In the rows, 128 means zero.
One turn sends every row of this set to another row. A few are shown first. Where does it send the rows asked after them?
mepi: [ 85 106 122 117 175 143 144 139 124 118 131 121 169 124 110 181 114 156
 150 140 142 119 128 124 118 129 151 144 120 132 143 101 141 119 118 118
 167 137 121]
nelu: [102  93 140 152 170 117 105 114 127 133 121 110 136 123 141 131 155 157
 139 108 102 108 134 145 145 127 118  81  78 136 122 147 152 147 135 144
 125 162 129]
miz: [ 82  97 115  97 152 103 136 115 123 111 136 133 126 112 131  90 125 132
  97 101 128 122 140 132 122 118 152 119 154  76  89 144 119 140 116 128
 120 124 108]
pufed: [ 77  94 115 101 152  97 125  92 101 106 141 144 123 120 111 103 127 123
 101 105 100 141 150 156 130 110 152 133 134  73 105 149 119 134 126 128
 125 147 110]
fovo: [ 84  99 114 117 175 127 151 138 126 119 103 139 157 130  97 167 108 142
 138 124 134 128 140  98 136 100 140 103 101 169 145 108 141 130 128 115
 132 150 118]
Nezo: [ 94 117 116 156 177 132  95 125 134 155 126 155 143 157 121 150 109 139
 161 129 122 125 127 111 155 109 162 111 106 153 134  82 129 107 106 118
 122 150 121]
velak: [ 92  74 129 100 158 112 144  94 101 123 145 153 148 102 104 115 131 139
 103  98 117 143 125 141 139 134 165 146 130  75 112 147 134 117 113 133
 119 121 123]
Zadom: [ 75 121  97 127 141 117  84  88 125 135 146 166 120 144 120 105 124 137
 142 113 120 115 140 148 162 115 178 115 146  78  99 125 110 120 131 132
 141 164 140]
Toko: [101 101 113 143 139 135  86 100 112 151 128 170 128 145 109 129 127 144
 130 114 114 128 164 141 188 107 187 115 111 117 120 110 138 121 115 137
 109 148 139]
kivo: [ 87 113 125 102 162 117 162 130 146 105 128  99 143 103 120 135 125 135
 122 123 118 135 173 130  90 118 146 114 153 104 125 142 127 116 120 105
 138 124 110]
leku: [ 87 127 117 125 150 145 112 127 129 155 147 153 156 150 118 141 108 156
 157 118 146 135 103 130 159 143 167 112 132 115 132  81 126  97 102 143
 148 151 141]
zuv: [ 77 136 124  94 174 130 137 160 157 116 133 102 149 128 120 150 110 146
 129 143 154 130 143 122 127 133 149 110 140 126 125  96 146 134 121 117
 155 151 120]
gudu: [ 83 146 116 124 150 127  85 126 137 136 133 162 147 155 123 154 104 150
 147 136 125 127 115 146 149 125 156 103 144 123 117  84 128 116 121 131
 170 169 125]
Vufi: [117  92 155 142 153 117 133 111 122 142 131 116 118 132 156 134 150 140
 140 101 101 119 142 141 152 111 137  75  88 137 129 142 146 131 133 141
 123 174 145]
sek: [ 91 111 109 109 142 137  88 103 143 126 147 150 123 127 124 113 122 147
 124 114 129 119 147 154 158 120 185 117 177  79  93 127 141 122 132 136
 127 149 137]
gopav: [ 81 142 104 107 177 123 148 136 137 117 131 121 151 133 121 169 106 137
 145 157 120 128 140 124 116 124 141 118 122 135 141 105 133 139 131 107
 170 163 121]
bemi: [109  82 128 139 164 125 121 104 123 131 123 124 130 127 148 136 137 152
 144  96 108 114 125 136 146 113 116  64 102 151 123 145 155 142 149 149
 123 177 140]
rure: [ 96  89 108 113 176 125 170 107 111 128 105 140 150 110  88 140 130 131
 125 119  95 135 152 121 120  98 148  93 104 124 141 153 128 124 120 111
 103 120 112]
zize: [113  85 152 151 186 114 111 101 130 144 119 127 124 130 153 148 148 144
 147  94 110 109 118 132 137 111 128  85  95 134 111 149 141 136 137 132
 124 164 128]
lozor: [ 85  91  87 142 142 145  94  84 105 137 153 153 143 131 123 120 119 160
 143 101 136 118 153 146 160 126 172 141 136  79 110 120 122 114 120 148
 131 139 139]
Gupe: [ 88  78 104 127 153 104 117  99 103 131 121 164 143 111  96  92 141 139
 105 112  94 120 144 127 162 115 158 116  98 106 112 142 132 137 118 131
  94 120 113]
Sori: [ 76 125 118  99 169  86 168 114 134 110 120 126 147 102 105 135 123 131
 114 119 110 152 158 125  98 130 131 111 121 110 128 152 115 130 121 108
 146 140 118]
dofud: [ 93 140 105 127 159 136  88 131 149 143 150 134 151 142 143 130 100 155
 147 139 133 118 138 133 141 131 158  97 162 104 107  85 127 110 119 137
 154 145 113]
vulop: [ 84 106  97 107 158 123 191 116 116 124 126 123 157 103 115 137 123 145
 128 107 129 141 150 116 102 136 136 122 117 112 142 142 116 127 101 121
 133 119 132]
Tabi: [119  93 149 133 181 122 126 104 122 153 128 118 138 123 141 140 149 145
 148 115  96 111 123 138 152 114 135  57  90 124 125 148 150 130 149 140
 129 164 129]

leku turns into mepi
gudu turns into gopav
fovo turns into rure
Now these:
sek turns into dofud
Vufi turns into zize

One turn sends every row of this set to another row. A few are shown first. Where does it send the rows asked after them?
kegu: [121 102 148 118 136 149  91 127 106 134 130 113 111 115 135 155 116  94
 134 137 137 147 140 143 114 146 118 142 155 152 113 146 142 123 135 128
 152 131 109 125  92]
kig: [118 132 148 129 121 131 101 139 115 128 147 130 142 128 115 139 121 140
 104 120 111  96 123 109 139 152  97 134 128 136 115 105 110 120 136 138
 121 188 160 117  99]
dilas: [121 129 153  99 129 154 118 124 149 101 129 100 150  82 122  94 112 136
 123 120 127 110 141 104 147 157 128 108 108 142 127 152 123 104 101 134
 114 123 137 115 126]
kebu: [119 149 128 130 139 134  98 111 149 124 114 102 134 104 129 129 120  89
 127 111 139  95 138 128 185 133 156  98 136 122 142 126 128 141 115 138
  94 142 137 125 135]
Dugos: [124 141 126 132 141 150 176 135 145 123 106  99 142 123 116 130 136 138
 115 122 139 129 130 110  99 110 136 168 148 127 132 130 128 109 122 136
  67 125 135 124 127]
Lare: [129 138 128 141 131 145 140 139 104 122  96 123 132 145 153 124 108 112
 132 115 117 117 113 130 133 133  76 128 138 122 112  90 139 143 112 153
 148 102 106 121 119]
rok: [101 116 154 148 124 142 155 104  96 113 131 148 114 142 132 146 151 131
 150 103 123 166 151 118 133 127  99 115 118 145 141 134 120 106 109 155
 132 110 131 125 126]
zit: [140 150 125 126 117 164 125 136 112 145  86 150 126 127 149 110 102 102
 143 139 125 137 155 115 123 124 136 129 132 130  97 115 137 150 125 140
 109 103 124 110 152]
deg: [138 104 132 140 130 120 180 147 133 120 133 146 127 126 148 154 108 126
 111 127 130 148 122 109 121 102 143 141 139  96 115 103 133 125 122 126
  94 106 145 134 131]
kof: [129 126 168 150 128 156 138 110 108 137 110 141 142 142 106 144 130 115
  98 149 129 148 164 133 134 119 137 136 134 131 153 136 106 125 157 147
 117  99 140 142 141]
Taba: [130 148 146 148 119 140 140 157 125 105 132 103 122 102  95 145 172 101
 108 122 116 150 149 136 152  99 134 128 146 127 136 135 121 100 114 143
 109 144 105 140 124]
fafor: [142 149 131 159 117 120 144 130 133 124 116 112 117 116  94 122 140 159
 100 111 150 116 146 142 151 151 127 137 111 104 111 115 125 122 101 131
 125 155 175 124 152]
fon: [130 143 106 111 148 144 122 115 153 125 132  89 173 131 126 103 157 101
 147 137 123 122  92 129 113 116 106 124 127 130 104 131 131 115 125 131
 123 139 131 131 112]
Tebor: [106 119 126 140  93 138 142 128 152 103 115 114 136 116 144 139 140 116
 138 101 121 128 138 163 125 122 137 120  93 139 107 135 143 103  88 125
  96 147 117 108 124]
zinu: [109 121 167 139 118 138 117 142 122 108 122 136 138 118 124 153 129 107
  88 130 137 138 133 119 126 103 142 127 138 127 177 142 102 110 102 117
 125  97 139 145 136]
gira: [130  99 137 131 121 116 139 133 129 128 126 128 125 115 114 140 127 120
 125 118 142 153 116 136  64 128  83 100 138 120 140 125 124 135 121 134
 131 176 138 122 132]
Repuv: [139 138 124 121 137 145 136 113 111 128 114 112 128 129 119 142 131 145
 130 143 106 104 134  90 140 103  96 115 117 115 112 127 112 141 130 155
 152 136  79 135 120]
boro: [131 144 134 122  99 130 102 114 140 132  95 118 115 125 104 153 127 181
 111 129 149 100 114 135 163 135 111 137 124 124 119 133 118 126 117 111
 109 135 160 135 116]
sis: [134 130 130 106  95 162 113 106 152 116  97  97 152 122 113 113 145 131
 132 120 124 144 149 120 155 149 139  89 108 115 108 130 110  96 135 144
 123 105 136 126 110]
kure: [118 111 137 133 117 142 108 142  88 123 125 110 127 112 128 135 129  86
 120 114 137 153 161 120  72 152 147 115 135 121 125 124 120 114 126 141
 166 134 136 120 125]
toz: [119 129 122 136 124 139 125 176 139 149 115 145 112 104 112 106 111 107
 149 108 148 121 118 113 119 119 139 140 131 137 148 111 135 134 129 158
 114  99 160  99 148]
Samal: [ 96 134 132 120 124 112 136 138 119 120 137 152 105 100 150 153 117 128
 124 111 137 125 126 138 103 142 135 170 128 112 147 122 113 124 121 139
 139 169 166 132 137]
kere: [102 136 109 112 124 137 137 104 105 135 125 130 112  94 126 142 122 129
 146 111 141 140 149 130 103 157 155 166 153 131 113 123 107 136 150 133
 139 130 145 151 152]
Dok: [125 156 129 127 116 145 127 120 120 121 129 126 130 117 126 135 144 126
 116 129 130  99 137 118 117 150 140 165 125 123 142 128 119 117 129 124
 112 211 140 135 131]
zali: [132 111  99 140 142 139 131 141 152 145 132 140  99 111 110 131 152 129
 152 129 143 103 128 114 124  95 160 123 111 122 131 142 136 135 119 138
 113 153 129 108 147]
Mari: [108 141 138 154  90 108 134 160 133 112 127 109 116 127  95 171 126 116
 135 106 125 153 134 144 127 114 126 134 132 131 140 120 113 122 142 171
 103 116 114 131 132]
seb: [139 105 125 154 156 150 112 109 127 120 114 150 130 152 154 135 157 108
 111 127 139 135 117 148 149 141 128 106 159  94 139 118 134 134 115 122
 143 116 142 154 125]
tavuv: [139 147 124 141 102 123 146 148 121 110 141 134 123 113 104 121 135 109
  94  99 141 146 164 119 113 141 161 124 109 115 122 116 129 136 110 140
 165 146 161 133 127]
Dimi: [131 142 115 123 158 105  85 122 143 124 122 121 122  93 123 122 160 126
 129 114 132 131 122  84 163 145 116 106 150 108 118 125 113 107 118 141
 152 111 121 127 119]
ver: [123 125 105 133 114 151 102 108 108 139 131 114 142 133 110 138 142 133
 132 109 113 113 132 120 138 163 117 126 154 145  73  97 116 138 149 121
 127 161 133 137 110]
fepe: [110 101 142 105 110 157  92 124 131 156  99 111 128 109 115 161 136 128
 140 134 134 117 119 138 163 137  88 158 146 127 118 131 124 113 128 112
 132 129 127 145 102]
Dova: [138 133 124 134 120  94 137 152 113 151 141 103 146  96 128 100  98 139
 110 116 146 113 147 134 142 141  87 125 119  98 104 114 117 135 131 140
 114 138 141 145 117]
dez: [149 117 142 117 155 121 123 117 125 124 158 119 160 125 143 113 106 109
 133 165 121 138 104 116 127 120 112  99 121 118  96 123 120 126 145 130
 138 112 150 126 128]
Voku: [124  98 133 135 153 157 146 125 130 126 132 110 128 129 113 125 133 155
 123 125 137  73 106 116 121 109 111 114 103 130 164 137 121 128 116 148
 140 139 132 116 123]
seda: [133 152  82 138 118 109 120 116 108 160 112 125 143 110 134 137 127 135
 114 126 155  99 123 131 134 154 126 134 132 107  95 134 148 129 132 113
  94 110 130 131 105]
Biluf: [ 99 147 162 126 121 112 113 111 135 125 101 129 138 102 146 113 126  98
 123  85 149 131 136 133 165 113 131 125 109 116 129 117 110 127  96 169
 104 141 138 104 134]
Vizeg: [124 116 130 158 146 126 101  96 143 116 110 114 125 133 143 149 136 111
 128 138 157 151 140 134 136 141 150 133 149 109 131 148 120 117 102 107
 125 100 118 129 165]
Tarif: [121 115 134 128 138 113 110 119 175 121 133 119 133 119 122 129 121 115
 135 110 140 161 129 125 181 155 118 133 126 114 119 127 123 114 121 144
 158  80 139 122 120]
Dize: [111 103 119 112 123 154 136 137 116 164 122 152 148  99 112 158 114 118
 117 142 135 121 108 122 123 165 105 136 139  98 128 146 150 130 123 120
 106 108 160 128 121]
bas: [117 120 113 147 135 159 135 112 113 117 142 124 111 143 112 167 150 117
 154 122 114 135 148 106 157 143 122  87 148 144 156 138 136 119 131 129
 126 110 129 154 124]
Damov: [131 131 152 147 122 141 125 140 128  90 119  99 120 132 130 128 147 133
 107 114 121 136 126 167 137 128 121  81 119 131 115 127 134  90 112 153
 103 133 143 102  93]
bikir: [116 147 155 124  98 145 138 101 110  94 116 124 121 132 130 114 131 120
 153  88 151 167 143 121 137 129 130 123 125 124 134 135 113 139 102 171
 104 135 108 135 140]
neb: [ 98  97 128 119 129 145 125 113 103 138 136 145 131 115 135 140 103 138
 129 106 122 131 133 144 124 163 120 133 146 144  83 104 112 143 141 128
 148 117 171 136 119]
pezi: [155 127 113 145 130 115 152 110 112 125 129 107 149 123 128 125 131 103
 133 131 142 138 103  96 114 127 140 135 148 115 118  91 116 114 160 120
 129  87 127 141 146]
tum: [103 121 126 147 159 130 107 116 132 146 123 124 128 115 127 164 139 101
 126 125 112  96 147 114 175 129 125  87 131 141 151 125 126 106 128 126
 121 111 163 117 122]
Vez: [153 135 125 122 101 119 149 108 129 136 122 119 155 112 122  93 128 123
 106 110 147 129 156 129  93 113 111 116 110 142 123 122 116 139 133 118
 130 169 123 151 113]
loval: [132 130 120 120 138 134 145 111 130 151 124 146 122  99  80 161 142 110
 125 137 141 155 117 108  92 144 108 144 154 147 131 153 145 133 143 130
 125 141 121 116 122]
futo: [107 140 131  99 141 126 127 158 165 120 131 111 142 123 124 141 128 141
 127 136 116 133 108 108 104  94 105 124 129 111 110 143 120 118 113 157
  87 143 149 119 101]

zinu turns into Vizeg
zit turns into Lare
Now these:
kegu turns into fepe
Dize turns into seda
Mari turns into kof
bas turns into tum
Samal turns into kere
fon turns into futo

